In the rows, 128 means zero.
One turn sends every row of this set to another row. A few are shown first. Where does it send the rows asked after them?
soz: [105 139 139 109 112 133 109 152 169 103  99 105 121  91 120 128 154 106
 133 121 122 102 140 140 116 130 110 123 141 116 116 140 154 129 117 162
 150 149  88 116 154 143 115 102 125 138]
dezus: [119 145 135 102 122 146  87 123 165 166 117 102 121 104 140 128 166 131
 121  65 105  82 125 153 127 119  62 127 159 128 143 117 136 117 118 138
 144 135 117 123 133 103 112 133 134 154]
tareb: [132 133 129  96  89 172 106 123 147 132 102 124 125  92 125 116 152 116
 130 103  86 100 164 134 120 110 108 107 157 101 147 139 152 112 139 167
 135  98  83 126 123 138 144 172 158 122]
leb: [139 142  91 110 111 162  84 135 148 130 123 151 121 100 124  93 134 104
 128 117  98 115 155 118  97 131  83  95 164 100 126 149 140 138 135 139
 167 102 105 141 138 123 102 143 116 126]
Bon: [141 127 117 100  91 147 129 140 127 136 106 102 135 104 125 149 154 130
 146 113  86 112 150 130 145 128  87  99 148 119 133 117 131  98 143 172
 138 129  77 117 129 148 124 146 143 130]
Bov: [130 130 127 192 109 159  94 131 153 140 118 102 128  97 117 124 150 122
 147 105 113 132 145 138 120 100  89 140 147 114 130 112 125 127 117 127
 139 119 118 111 123 126 134 133 111 163]
foliv: [149 121  99 161 129 174 100 131 148 136 114 124 122 143 126 114 148 135
 126 109 106  94 139 151 105  99  84 151 138 109 124 126 130 133 142 154
 141 122  93 115 139 138 114 139 142  98]
mibu: [ 77 122 132 102  96 148  94 131 147 146 111 143 128 114 104 111 144 138
 137  92 110  85 177 134 104 125  93 137 137 129 126 106 135 132 139 152
 145 112  93 123 132 128 132 149 152 106]
buvi: [140 119 133 135 132 163  97 117 146 173 139 123 112  98 125 104 140 149
 110  99 120  93 128 118 116 128  88 106 159 139 132  98 139 105  88 138
 147  97 118 111 117 116 141 138 110 146]
fur: [146 114 114 123 137 125  91 114 135 122 110 126 138 121 138 114 154 125
 149 122 114 122 125 140 125 107  92 101 177 130 150 103 148  85 138 131
 141 129 102 115 116 163 122 151 116 166]
duri: [148 136 131 155 124 150  89 134 155 132 124 143 122 108 119 123 141 127
 139 102 112 124 175 116 122 114  83 164 153 120 126 121 128 120  88 155
 137 118  89 117 131 123 147 139  97 112]
Vov: [128 130 105 111 134 144  88 120 143 114 133 125 135 103 137 141 159 125
 142 115 135 126 113 126 138  93  89 120 164 147 132 113 132 116 116 133
 129 117 121  94 125 148 144 130  87 137]
zizov: [ 98 126 159 126 112 132 102 156 174 133 143 118 141 100 118 122 151 124
 113 118  99 105 149 134 116 127  68  88 139 112 126  90 131 114 134 120
 138 127  85 109 133 155 149 145 107 161]
nize: [104 105 131 160  88 145  99 116 159 134 124 111 118 116 112 129 150 131
 116 105 113  81 122 143 105 104  88 102 126 130 137 108 155 123 123 155
 139 129 107 117 135 119 142 148 125  83]
pazo: [124 113 118 107 126 169 107 141 162 128 146 148 107  92 107  99 139 126
 151 141  98 106 158 145 117 117  91 114 134 134 111  99 165 130 109 123
 140 123 100 133 111 139  97 134 124 153]
gisi: [105 126 121 100 125 125  91 134 163 142 107 135  88 107 132 111 154 126
 120  99 100 131 134 135 108  81 117 111 141 115 105 102 115 118 103 143
 157 107 102 149 143 130 164 145 114 113]
baz: [180 121  93 147 159 146  94 129 155 136 120 115 120  90 132 116 145 112
 127 103 120 113 160 132 116  97  87 112 143 115 129 141 122 118  90 144
 138 117  91 115 132 128 126 140 160 119]
kidel: [119 144 136 109 118 162 101 144 155 124 110 118 129 110 113 142 147 104
 129  78 120  96 140 146 106 134  78 137 142 119 140 129 153 148 149 136
 130 142  94  94 142 156 114 114 128 150]
litab: [138 106 123 136 113 144  84 104 143 148 114 113 108  92 157 116 151 125
 104 117  92 112 140 123 121 103  60 107 161 118 156 118  98 127 128 132
 163 114  96 138 152 139 148 140 117 120]
tufo: [139 101 120 155 121 132 122 125 129 132 103 149 128 105  89 116 155 110
 112 106 149  99 145 115 115 129  92 105 138 114 135 109 126 113 135 152
 148 123 105 117 122 120 104 131 116 109]
tifad: [ 99 146 150 163 111 134  89 132 152 136 115 128 125 103 122 121 150 155
 140 103  99 102 147 112 107 120  92 147 142 115 125 100 137 124 120 149
 141 125  98 118 128 130 121 148 116 187]
bop: [181 136 108 122 160 140  95 135 152 128 108 143 117 117 124 109 144 121
 122  97 104 127 101 139 117 122  87  99 135 117 126 121 125 119 112 152
 144 123 109 122 138 126 118 146 149  95]
Nonu: [115 140 112 117 118 156 108 148 151 115  92  80  91 113 123  94 160 145
 132 103 103 114 126 110 123 118  85 110 132 114 137 113 134 144 114 118
 157 109  87 127 137 141 109 127 150 150]
navi: [124 122 147 111 107 158  62 142 165  89 114 139 121 106 123 123 141 111
 117 139  85 119 161 140 105  91  84  97 140 119 141  97 148 123 101 138
 151 124 113 137 131 142 138 139 130 147]
nesot: [100 160 133  99 114 117  87 139 179 143 118 137 120 104 117 103 154 126
 136 122 114  84 125 127 124  98  97 111 137 138 143 104 128 116 135 143
 137 107 121 114 154 117 156 126 148 115]
budu: [162 100 122 103 107 124  94 139 177 127 115 113 115 101 109 127 148 152
 102 110 116 104 150 152 105 119  87 119 127 102 129 132 134 122 111 135
 140 125 105 132 127 132 129 134 158 186]
pur: [141 105 130 109 102 144 105 131 151 135 113 128 131 111 110 111 123 161
 121 128  92 108 132 129  89 126 113 115 146  92 121 126 184 138 112 142
 149 145  96 119 134 126 107 130 128 130]
rekiv: [120  95 121 111 121 141  99 158 158 138 113 104  99 101 126 127 142 113
 120  90 123  75 153 136 132 138  86 127 142 128 156 164 136 118 119 130
 156 136  90 125 157 145 126 147 131 142]
nebo: [152 105  95 122 112 116 119 122 156 122 125 121 129 110 136  92 136 127
 127 106  94 123 111 142 124 146 108 121 133 131 151 121 120 118 124 176
 152 105 110 119 139 144 124 149 127 160]
zepi: [118 125 108 110 122 145 121 125 142 126 130 130 125 107 100  80 160 122
 160  91 118 109 153 113 121  98 103 115 147 134 125 128 163 123 119 182
 147 108 113 138 118 148  96 125 126 139]
noki: [114 118 121 113 132 121  97 166 158 123 113 129  92 110 153 117 150 152
 111  98 109 104 136 115  94 100 101 136 132 137 150 123 106 134 123 136
 181 105 108 127 152 138 132 157 121 133]
Revi: [ 95 131 172 114  85 128  91 130 145 127 115 141 132  95 134 114 160 126
 103 103 111 112 113 162 119 100  90 104 134 128 128 106 125 119 129 137
 141 126  98 122 131 127 127 154 111 103]
lafa: [122 125  96  95 126 115  84 131 168 155 122 149 124  82 139 122 156 126
 136 118 107 110 126 140 107 106  99 111 131 141 140  91 138  80 153 141
 126 113 100 102 120 145 130 136 125 115]
Nalip: [130 136 127 129 137 160  97 122 149 156 112 159 102 104 144  80 142 118
 140 109 108 108 140 121  88  79 106  98 144 132 134  98 142  99 125 153
 154 107  97 114 115 115 147 143 140 141]
pitem: [126 139  98 111 122 121 117 132 152 130 117 138 133  70 154 105 139 108
 140  90  98 104 144 158 126  99  76 133 148 103 145 119 128 102 116 128
 145 141 101  96 133 114 104 132 133 149]
zupiv: [134 121 115 107 124 116  89 121 154 113 113 124 127 116 130 139 144 132
 123 106 145 138 114 140 131 101  73 119 148 105 146 130 126 136 124 113
 149 144 124 126 125 131 132 129  94 153]
Vodum: [131 141 155 124 116 136  86 140 162 118 115 137 105 105 151 127 158 123
 104 142 113 115 145 115 106 116  89 107 141 113 140  87 116 121 119 139
 140 153 117 140 131 125 165 139 129 109]
Gemor: [142 120 128 107 114 148 109 133 157 113 145 121 113  96 109  96 168 129
 154  97 110 102 138 129 122  89 121 139 137 135 126 101 143 132  99 153
 110 126 105 135 112 123 107 126 145 106]
guva: [157 120 110 138 101 159  95 123 161 128 114 137 132  95 118  99 117 128
 125 104 125 108 114 141  97 120 123 145 145 115 164 109 147 120 131 144
 107 115  86 116 129 140 128 119 123 124]
Dab: [144 140 132 106 135 136  94 133 144 154 132 132 102 109 118 123 151 147
 110  64 127  68 154 123 115 118  98 117 148 138 136 110 146 126 103 130
 129 114  90 108 107 133 110 142 121 158]
pof: [166 126 143  98 122 152  95 126 150 134 127 108 127 140 108 119 153  98
 130 100  93 130 173 139 102 118  81 125 134 113 131 106 173 124 108 139
 135 115  98 125 129 138 141 130 107 120]
gofu: [137  98 113 119 127 141 105 134 131 119 123 113 130 116 133 137 145 140
 137 117 101 138 113 118 126 131  62  91 159 105 126 123 123 131 117 114
 140 144  89 115 110 124 106 141 108 144]
nezo: [118 134 139 113 141 148  76 138 160 117 140 135 115  84 116 136 168 125
 146 107 107 104 149 123 116  85  94 118 136 127 119 112 158 136 103 141
 117 141 129 144 104 125  99 160 139 141]
zok: [116 124 113 104 126 133  94 167 158 104 116 110 109  94 126 149 168 102
 130  99 123  91 132 123 110 126  84 117 153 140 104 137 116 125 123 175
 147 139 101 125 168 145 120 153 118 135]
Pimal: [133 122 122 128 104 155 112 132 131 106 109 140 123 100 137 130 155 104
 135 117 123 111 127 133 140 124  94  83 166 102 124  94 107 124 138 163
 145 121  91 102 110 123 119 171 141 136]
zud: [124 158 111  95 126 161 103 131 157 147 130 124 116  88  97 105 163 130
 131 115 111 122 147 101 119 109 113  89 135 115 117 132 159 129 144 124
 168 113  84 138 148 146 122 137 118 136]
bibuk: [129 148 121 131 144 175  99 134 148 124 106 131 125 105 126 138 149 134
 127 111 108 113 110 131 114 103  85 106 140 121 128 157 151 122 120 149
 141 114 105 121 134 129 118 149 138  72]
Sanop: [142 128  87 101  95 161  94 135 151 144 124 139 139  87 129 126 140 114
 103 120 104 116 153 133 107 120  75 108 150 105 120 119 108 131 162 136
 153 123  79 126 162 126 134 155 112 137]

nebo turns into budu
Bon turns into Dab
Now find these:
zud turns into duri
buvi turns into Sanop
zepi turns into baz
nesot turns into gisi
fur turns into rekiv
litab turns into zizov
nezo turns into bibuk
Nonu turns into pof
noki turns into navi
bop turns into zupiv

